Each row of D is roughly a mix of the hidden directions of one of 3 groups.
D (105 x 10):
-345, -156, -21, -131, -249, 317, -272, 46, -63, -355
-87, 327, 376, -106, -181, 286, 306, 58, -214, -73
324, -524, -97, 163, -13, -212, -8, -200, -171, -16
-303, 145, 190, -226, 279, -121, -188, 224, -160, -355
-625, -128, -52, 205, 221, -126, -43, 77, 35, 64
-360, -57, -114, -105, 341, -172, -130, -39, 434, 142
-10, 140, 340, -270, 48, -183, 320, 394, -153, -69
-280, -294, -51, 150, -309, 54, -219, -245, -5, 365
44, 103, -308, 48, 259, 207, -446, -12, 313, 115
544, 82, -48, -10, -1, -336, 299, 1, 127, 81
162, -161, 132, 208, -403, -51, -439, 166, 6, 178
-364, -192, -85, -128, 195, 36, -72, 111, 507, 152
-306, 73, 110, -302, 282, 251, -239, -89, -138, 317
-36, 527, 125, -87, 427, 63, 90, 114, -135, -46
-31, -63, 30, 100, -352, 346, -155, -78, -380, 309
-104, -76, -155, 166, -392, 276, -211, -173, -39, -395
231, 175, -82, -251, 135, -125, 445, -36, -373, 61
28, 61, -83, -268, -124, 307, -131, 332, 73, -452
-79, -304, -31, 16, -269, 188, -399, -223, -39, -334
139, -7, -59, 169, -389, 407, -156, -148, -288, -179
229, 82, -127, 127, 69, -397, 474, 24, -8, 226
-96, 2, -118, -176, 313, -300, -242, 196, 436, 34
-114, 101, 141, -99, 31, 359, -182, -368, 252, 339
-157, 348, 372, -35, -51, 84, 254, 269, -311, 26
-80, 164, -247, 386, 125, 219, -102, -177, -38, 424
-68, -179, -68, 365, -364, 264, -91, -331, -188, 31
-397, -254, -50, -172, 373, 84, -324, -122, 87, 51
-256, 77, -194, -143, 272, 149, 452, -295, -48, -102
-27, -152, -43, 421, -40, -239, 58, -73, 115, 497
34, 283, -269, 145, 336, 6, 244, -23, -251, -345
-117, -175, 214, -330, -135, 285, -322, -9, 320, 159
289, 268, 103, 122, -124, 325, 75, 179, -141, -413
-176, -296, 279, 170, -467, 43, -65, -164, -206, -105
375, 87, -225, -119, -65, 67, 405, -68, 371, -46
-107, 454, 161, -6, 36, -95, 303, 28, 417, 96
-238, 317, 167, 215, 141, -371, 12, 366, 83, -2
335, 169, -69, -108, -196, 490, 31, -85, -264, -128
-101, 160, -109, -46, 440, -298, 414, -121, -82, 71
-243, -384, -79, 226, -57, -276, -402, 94, 115, 50
-369, -150, -18, -24, 58, 112, -390, -216, 15, 394
173, 209, -368, -41, 446, 186, 237, -78, -155, -16
-270, -224, -181, 246, 38, -360, 189, -39, 359, 128
218, -216, 134, 139, -456, -117, -265, 141, 187, 228
-21, 59, 179, 206, -97, 346, -491, -253, 102, 83
-441, -30, -6, -58, 143, -285, -45, -207, 404, -147
176, -77, 123, 62, -427, 45, -306, 258, -162, 320
306, -18, 98, 101, -363, 273, 43, -30, -335, -308
115, 108, 244, -247, 72, -388, 278, 351, -150, 73
433, 63, -261, 18, -88, -145, -32, -205, 132, -426
-217, -341, 63, 6, -173, -337, 90, 6, 449, 98
238, -112, -217, 250, -169, -299, 93, 308, 201, -299
48, 67, -36, 23, 23, 337, -530, 120, 92, -322
-206, -189, -120, -111, 120, -428, 222, 302, 50, 290
-334, -127, -12, 316, -115, 3, 7, -320, -422, -95
332, 32, -417, 71, 28, 337, 244, -240, -87, -20
-219, -365, -182, 5, 54, -171, -278, -221, 368, 147
313, 214, 37, -52, 66, 296, -68, -273, -445, -113
222, -36, -316, -143, 27, -262, 419, -36, 326, -80
37, -67, 100, 277, -205, 327, -502, -118, -126, -79
95, -25, -155, -268, 361, 62, -68, -298, -443, 22
178, 232, 78, -215, 417, -336, 145, 256, 126, 59
-438, -143, -54, -341, 364, -152, 27, -166, -42, 115
6, 174, 334, -49, -180, 406, -37, -205, -378, 43
-367, -206, 52, -217, 19, -298, 0, -36, 115, 446
369, 334, 90, -116, -18, -255, 308, 216, -59, -225
-122, 162, -160, -112, 343, 291, 101, -296, -91, 377
-1, -95, -10, -204, 139, -233, -213, 145, 568, 129
-45, -38, 159, -88, -407, 167, -140, 67, -181, -493
321, -136, -158, -76, -30, 401, -132, -278, -157, -311
-419, -89, 27, 410, -1, -307, -86, 51, 125, 242
395, 197, 39, -34, 17, 112, 79, 264, 72, -488
121, 350, 159, -226, 49, 100, 429, -16, -313, 145
-161, -139, -229, -108, 121, -341, 240, 117, 465, -52
-49, 18, -166, 172, 262, -227, -221, -122, 90, 527
-224, -168, 16, 51, -102, 105, -293, -40, 169, -558
247, 286, 180, 248, -24, 237, -263, 79, -383, -117
-1, 1, 162, 279, -204, 246, -410, -103, -46, -379
432, 386, -190, -226, 253, 95, 78, -64, 7, -152
353, 465, -182, -209, 74, 250, 153, -54, 133, -25
-116, -104, 255, 49, -345, 406, -113, 65, -342, 143
320, 0, 124, 190, -229, 10, -494, 281, 26, -15
-513, 41, 2, 9, 409, 8, -90, 82, 53, 284
202, 67, -172, 353, 72, -319, 35, -141, 257, 369
299, 424, 311, -253, -111, 70, 112, 238, -98, 67
-370, -204, 43, -12, 9, -364, -161, -6, 430, -77
-91, -252, -32, -25, -42, 406, -418, -225, -242, -79
-202, -113, -15, 27, -5, -337, 64, 149, 271, 512
433, 416, -9, -233, 194, -41, 251, 106, -23, -17
347, 230, 81, -22, -309, 309, -299, -101, -184, -158
146, 143, -88, 71, -94, -188, 398, 352, 374, -97
-132, -363, 63, 133, -492, 54, -257, -111, 170, 79
136, 34, -196, 225, -437, 234, -145, -280, 271, 52
210, -248, -30, 242, -422, -191, -168, 88, 338, -11
551, -36, -144, 4, 164, -237, 297, -84, 16, 160
-193, -45, 231, -189, 142, -376, 167, 215, 320, 252
418, 96, -73, 221, -115, 178, -114, 83, -171, -445
-107, 156, 49, 144, 553, -362, -95, -105, -92, 77
-174, 221, 118, -141, 176, 208, -133, -493, 42, -283
-72, 70, 101, -72, 397, -226, 305, -266, 28, 363
339, 376, -220, 177, 337, -104, -45, -63, -226, -113
199, -273, -60, 188, -322, -258, -180, -268, -187, 261
-65, -17, -127, -28, 333, -355, 120, -38, 430, 268
-16, 220, 334, 289, -455, 101, -28, -81, 243, -38
216, 11, 302, -47, -290, 112, -262, 347, -159, -280
362, 9, -280, 115, -64, -16, 139, 114, 476, -211

Here is one row of each group, with its name. Which group are the others in?
12, 25, 120, -278, -31, -248, 439, 205, 364, 94
W
-474, 17, -154, -191, 271, 100, 231, -263, -172, 96
H
452, -80, -362, -70, -39, -15, 266, -78, 191, -261
U

230, 262, -175, -43, 196, 272, 416, -63, -43, -290
H
-471, 6, 251, -266, 186, 264, -62, -57, -248, -29
U
-258, -326, -71, 118, 73, -282, -453, -167, -26, 141
U
191, 348, 69, 188, -104, 207, -41, -162, 404, -296
U
487, -100, -319, 170, -32, 144, -91, 141, 318, -35
U
176, 153, 149, 3, -14, 356, -96, -38, -505, -246
U
-117, -1, -155, -105, 303, -485, 211, 88, 310, -72
H
-480, -104, 291, -158, 224, -138, -26, 243, 32, 221
W
189, -27, 53, 194, -249, 224, 179, -111, -26, -544
H
-35, -9, 256, -500, -88, -16, 76, 383, 84, -213
H
3, -54, 110, 66, -213, 153, 264, -91, -120, -591
H
